One turn sends every row of this set to another row. A few are shown first. Where does it send the rows asked after them?
Zule: [ 0.38  0.76 -1.73 -1.39  1.69  1.30 -0.60 -0.15  0.10  0.56  0.81  0.77
  0.76 -1.18  1.47  0.85  0.42 -1.24 -0.34]
bem: [ 1.21  0.95 -0.76 -1.48  1.40 -2.14  0.84 -0.06 -0.93  2.39 -0.22  0.32
 -1.09 -1.67  0.25 -1.63 -1.27 -0.04  0.08]
tib: [ 0.24 -0.25  3.55 -0.05  0.15 -0.78 -1.14  1.02 -0.07  0.17 -0.43  0.63
 -0.20 -0.11 -3.17  1.25 -0.51 -0.03  1.26]
Neni: [ 0.55  0.20 -1.37 -0.98  2.00  0.80 -0.33 -0.36  0.40  0.01  0.96  0.30
  1.17 -0.83  2.17  0.25 -0.01 -1.00 -0.43]
rokop: [ 0.46  0.36 -1.69 -0.47  2.22  1.26 -0.21 -0.23  0.26  0.18  0.69  0.37
  0.51 -0.41  1.52  0.44  0.31 -1.43 -0.63]
rebu: [ 0.66  1.03 -0.72 -0.94  0.91 -1.94  0.86 -0.31 -0.93  1.63  0.70 -0.88
 -1.56 -1.07  0.87 -1.87 -0.67 -0.59 -0.67]
godet: [ 0.44 -0.99  3.02 -0.38 -0.61 -0.83 -1.06  0.72  0.63 -1.10 -0.17  0.41
  0.40 -1.07 -3.20 -0.13  0.83  0.23  1.35]
gemal: [ 0.57 -0.91  2.85 -0.95  0.50 -0.01 -1.54  1.58  0.97 -1.27  0.35  0.77
  0.51 -1.45 -2.90 -0.40  0.56  0.37  0.60]
Fome: [-0.15 -1.30 -1.11  0.44 -0.58 -1.38  2.04 -1.09 -1.57  0.64 -0.53 -0.13
  1.15 -1.37  0.71  1.26  0.37 -0.56  0.94]
Zetad: [-0.15 -0.51  2.93 -1.08  0.28 -1.58 -1.08  2.11  0.44  0.31  0.72  1.00
 -0.78 -1.48 -3.36  0.17 -0.30 -0.08  1.21]
pel: [ 0.75  1.33 -0.93 -1.53  0.46 -1.63  0.69 -0.82 -1.55  2.13  0.62 -0.40
 -1.39 -0.94  0.25 -1.68 -0.76 -0.18 -0.57]
zafa: [ 0.17 -0.05  3.10 -0.75 -0.33 -0.88 -1.00  2.01  0.56  0.36  0.31  1.37
 -0.13 -2.09 -3.33  0.50 -0.20 -0.66  0.88]
viso: [ 0.32 -0.58 -1.42  0.75 -0.57 -1.12  2.12 -1.48 -0.97  0.15 -0.29 -0.55
  1.10 -0.83  0.57  0.77  0.16 -0.95  1.26]
peza: [-0.03 -1.08  2.90 -0.50 -0.12 -0.96 -0.90  1.28  0.16 -0.07 -0.13  0.83
  0.10 -0.24 -3.61  1.21  0.26  0.04  1.69]
duz: [ 0.40  0.58 -1.21 -1.44  2.12  1.60 -1.09  0.10  0.42  0.17  0.97  1.04
  0.64 -1.67  1.18  0.38  0.04 -0.99 -0.21]
miz: [ 0.60 -0.41  3.04 -0.88  0.01 -1.01 -1.24  1.16  0.64 -0.45  0.30  0.53
 -0.20 -1.76 -3.49 -1.24  0.06 -0.07  0.97]
gim: [ 0.19 -0.62  2.79 -0.72 -0.36 -0.32 -0.62  2.20  0.53 -0.56  0.51  1.57
  0.03 -0.99 -3.05  0.66  0.12  0.79 -0.16]
fidok: [ 0.63  1.15 -0.11 -1.50  0.19 -2.00  0.30 -1.10 -1.45  2.07  0.43 -0.34
 -1.58 -1.03 -0.33 -2.15 -1.02 -0.04  0.03]
laz: [ 0.78  0.72 -0.65 -1.04  0.97 -1.83  0.95 -0.70 -1.30  1.83  0.64 -0.81
 -0.63 -1.27  0.66 -1.99 -1.29 -0.57 -0.35]
gavi: [ 0.28 -0.82 -1.12  0.24 -1.34 -0.65  2.04 -1.11 -1.07 -0.46 -0.44 -0.28
  0.89 -1.32  0.12  1.62  0.85  0.17  1.45]
viroz: [-0.08 -0.97  2.54 -0.91  0.83 -0.26 -1.23  2.18  0.85 -0.67  0.89  1.51
 -0.12 -0.55 -3.06  0.69  0.19  0.55  0.62]
morif: [ 0.24 -0.30 -1.71  0.08 -1.21 -0.99  2.32 -1.03 -1.13  0.24 -0.22 -0.31
  0.61 -1.18  0.25  1.44  0.76 -0.49  1.20]
Figur: [ 0.13 -0.65  2.78  0.18  0.42 -0.23 -0.51  2.21  0.49 -0.97  0.62  1.46
 -0.45 -0.60 -2.93  1.11 -0.45  0.90  0.14]
kipu: [ 0.29 -0.24  3.29 -0.64 -0.60 -0.44 -1.24  1.11  0.16  0.22 -0.37  1.24
  0.17 -0.18 -3.42  0.81  0.15 -0.07  0.84]
mise: [-0.02  0.35 -0.42 -1.09  0.81 -2.33  0.49 -0.79 -1.55  2.16  0.70  0.04
 -0.98 -1.05  0.81 -1.86 -1.09 -0.29 -0.79]
Poveb: [-0.07 -0.34 -1.44 -0.78  2.21  0.90 -0.63 -0.38 -0.09  0.61  0.71  1.25
  1.15 -0.96  1.69  0.51  0.00 -1.28 -0.62]
Zove: [ 0.74  0.27 -1.45 -1.25  2.12  0.42 -0.39  0.28  0.83  0.12  0.13  1.66
  0.80 -0.70  2.00  0.84  0.20 -0.28 -0.08]
Zubeb: [-0.02  0.08  3.26 -0.27  0.45 -1.17 -0.98  2.17  0.79  0.02  0.62  1.08
 -0.69 -1.93 -2.79  0.79 -0.74 -0.58  0.99]
Fube: [ 0.44 -0.48 -1.29  0.60 -0.40 -1.10  2.24 -0.95 -1.20  0.45 -0.59 -1.24
  0.57 -1.09  0.59  1.17  0.69 -1.11  1.16]
vebir: [ 0.63 -0.45 -1.52  0.60 -0.54 -1.48  2.12 -1.20 -0.71  0.55 -1.26  0.77
  0.58 -0.57  0.08  1.07  0.35 -0.38  1.91]

laz goes to viso
gim goes to zafa
bem goes to vebir
And these:
morif goes to Zule
viroz goes to Zetad
tib goes to Figur
gemal goes to miz
rebu goes to Fube
fidok goes to gavi
Fome goes to Poveb

